In the rows, 128 means zero.
First come named turns, each shown by rows before and after it. For each pair of rows after them, which turns, in which order, take the first row to the second? The first pair is done for you.
turn B:
[120 143 165 110 130 151 137 139 162 132  90 122 156] -> [128 131 158 101 139 149 123 134 157 127  70 137 155]
[138 129 165 149 133 141 127 159 123 131 170  95 106] -> [140 145 175 135 129 125 156 150 140 131 156  85 144]
[107 135  99 124 107 127  87 110 122 103 161 141  81] -> [104 151 117 130  94 126 103 117 131 111 182 122  92]
[116 140 132 127 110 104 138 114 141 114 103 134 144] -> [120 130 122 127 119 103 128 112 127 113  95 147 132]
turn F:
[ 99 169  63 128 106 118 170  94 106 106 113 110 117] -> [ 85 133 114 175 143 129 137 106  81 100 101 121  73]
[158 112 103  97 162 137 112 151 111 165 137 109 108] -> [149 128  95 100 140 142 116 149 118 161 162 106 108]
[150 118  83  82 141 118 142 179 109 182 199  69 103] -> [147  87 118 117 173 127 118 192  92 179 181  77  72]
turn A:
[124 106 158 152 159 140 124 131 120 130  93 138 119] -> [112 153 112 137  92 147 111 123 132 122 162 140 117]
[171 102 118  94 123 132 140 109 120 181 124 133 122] -> [150  94 128 115 124 135  98  91 100 159 114 156  95]
[122 161 139 136  93 125 155 143 137 134 189 102 145] -> [130 106 194 164 162 119 153 140 118 135 116 113 138]
Then:
Each pair is 2 to 4 turns apart.
[172 151  49  73  83 112 135 162 134 146 204 147  90] -> [140 115  86 126 122 121  60 141  93 102 157 200  36]
A then A
[120 122 128 142 154 134  93 155 103 116 162 131  69] -> [115 137 114 133 135 138 100 160 111 116 186 123  82]
A then A then A
[175 100 131  95 170 111 180 131 147 146 103  92 164] -> [128 102  81 122 139 138  70  97 105  91 126 163  82]
B then A
[150 122 114  94 150 115 134 117 136 138  54 159 159] -> [147 151  83  77 108 126 143 118 153 142  95 151 167]
A then A
[139 131 175 143 150 134  97 142 137  78 128 144  99] -> [131 167 147 126 102 136 103 138 151  74 166 138 109]
F then F
[145 146  74  78  85 113 175 131 147  93 104 137 179] -> [174  87  54  89 127 138 130 179 119 123 120 140 101]
B then B then A then B
[112 157  97 113 102 124 117  83 134 108 118 142 143] -> [147 136 106  96 131 120 161 107 142 142 106 116 164]
B then A
[114 145 126 182 138 125 108 117 122 110  85 151 108] -> [121 134 147 193 147 136 121 142 119 129 108 135  94]
A then F
[126 181 157 111  85 101 173 149 115 102 107  98 165] -> [114 157 135 106 103 104 122 121  87  76  65 144 137]
B then A
[133 118 117 113 179 134  96 138 114 108  62 179 110] -> [165 132 105  79 173 122 154 156 137 147  75 142 152]
A then A
[117 150  80 121  89 148 115 146 139 134 194 127 100] -> [119 173  88  99  79 125 157 123 156 137 165 118 155]
B then B
[129  90 105 125 120 137  96 149 117 142 151 122  65] -> [123 132 143 133  92 122 166 150 149 146 173  77 119]
B then B
[116 125 133 171 136 124  82 131 112 112 135 135 100] -> [119 129 156 170 150 103 108 118 115 111 100 129 137]
B then A then B then A
[147  78 179 174 185 139 126 135 118 134 102 124 116] -> [112 165 142 162  80 142 141 118 152 110 200 103 139]
B then A then B
[150  93 179 158 147 116 134 121  94 116  69 110  90] -> [178 122 152 115 117 109 195 143 128 152 108  68 134]
A then A
[132 100  79 144 156 168  96 137 101 142  96 149 104] -> [142 149  70 115 101 163 156 147 141 157 152 103 153]
A then B then B then B
[167 146  61 100 103 183 147 153 167 183 199 107 118] -> [171  67 159 148 213 165 121 134 123 162  57 143 114]
B then A
[113 154 156 162 107 142 102 146 142  87 177 115  78] -> [136 184 110 100  73 122 149 136 171 106 165 106 135]
F then F
[155  74 161 144 196 134 133 164 122 154  76 128 112] -> [146  79 160 135 192 117 133 133 120 130  44 146 128]
F then A
[154 144  31  78 124 143  96 141 130 126 147 134 119] -> [164 100 149 127 211 132 136 161 123 147  76 103 139]
B then B then B then A
[120 118  72  95  88 118 108 113  84 125 118 138 161] -> [ 95 148 149 147  78 119 143 122  97 110 155  98 179]
F then B then B then B
[152  74 156 156 182 162 103 186 107 160 146 118  58] -> [123 113 173 182 138 169 110 175 123 142 199 100  63]
B then A
[109 158 128 137  81 135 117 100 127 109 169 134 109] -> [114 167 122 117  76 118 136  84 136 110 141 137 142]
B then B
[169 132 156 152 172 146 167 159 129 121 150  92 114] -> [175 133 149 137 171 141 178 157 135 122 140  92 127]
F then F then F
[165 117 136 106 160 130 169 158 133 171 117  96 153] -> [163  93 114 111 176 142 127 163 111 171 112 115 108]
B then B then B
[157 131 114  93 111 127 168 144 138 152 121 101 147] -> [147 130  98 104  93 147 137 152 130 147 160 106 111]
B then A then B then A
[120 102 181 133 157 150 135 125 149 123  58 125 144] -> [137 138 141  96 106 148 177 139 181 141 103  97 168]
A then A
[ 93 118 204 147 151 132 158 134 130 135 143  82  94] -> [ 93 140 181 135 126 130 175 139 139 140 168  67 102]
A then A
[143 150 139  90 139 100 148 104 137 120 111 120 164] -> [128 154 107  84 123 110 112  93 130 103 126 145 144]
A then A then B
[154 124  33  94  98 146 130 153 126 157 168 135  96] -> [125  99 194 199 166 146 144 163 112 136 141 100  90]
F then B then B then A
[109 118 100 143 113 149  64 117  94 110 161 173  65] -> [144  73 155 144 196 136 110 137  88 143  79 153  92]
A then A
[104 155 113 113  77 130 180  99 152 152 204  83 168] -> [ 91  80 195 178 177 128 114  78 100 112  94 135 116]
A then A then A then A
[159 153 148  97 147  86 228 118 152 164 100  83 209] -> [153  85 161 127 214  94 144 110 101 143  23 141 143]
A then A then A then B
[148  73 155 129 150 113 129 113 125 124  88 113  97] -> [157 120 104  82 102 105 164 106 154 134 122  96 134]
B then F
[124 138 113 112 131 129 139 107 143 151  72 161 165] -> [103 146 141 161 117 160 124 152 147 158 170 123 116]
B then B then B then B
[136  97 111 146 151 161  72 167 105 145 166 138  53] -> [119 144  91 137  96 159  84 153 121 135 212 126  76]
A then B then A then A
[140 133  86 122  91 129 146 125 132 126 101 157 148] -> [119 147 136 167  81 142 148 138 134 109 143 136 136]
F then B then B
[141 176  57  63  99 104 165 109 119 109 138 127 176] -> [105 161 206 168 137 112 180 122 112  92 146  82 165]
F then B then B then A
[123 147 112 158 111 177 118 128 159 157 242  99 110] -> [ 94 110 158 202 159 175  60  90 121 111 168 150  84]
A then B then A
[120 156 111 111  90 156 121 145 127 139 193 113 116] -> [ 91 148 133 139 103 151  83 113 107  99 153 150 104]
B then A then A
[121 137 112 111 100 133 105 191 139 137 179 127  96] -> [106 156 178 133 102 116 147 180 153 126 164 106 140]
A then A then B then B
[178 107 101 123 160 136 108 162 120 161  89 131  92] -> [164 127 135 150 142 148 131 180 138 168 149  93  93]
B then B
[141  97 140 127 175 121 143 138 126 148  79 134 110] -> [ 96 167 122 138  89 132 138 120 149 120 171 123 108]
A then B then B
[126 125 103 152 134 148 121 163 116 169 202 101  98] -> [128 100 123 167 168 149 113 169 107 168 165 100  91]
F then F then F
[127 146 122 126 101 134 154 151 130 163 163  95 147] -> [110 130 143 163 114 146 114 155 110 145 164 109 106]
F then A
[ 98 118 162 159 136 121  95 114  94 103 104 155 112] -> [108 112 166 149 150 111 117 111  99 111  78 147 136]
F then F then B then F
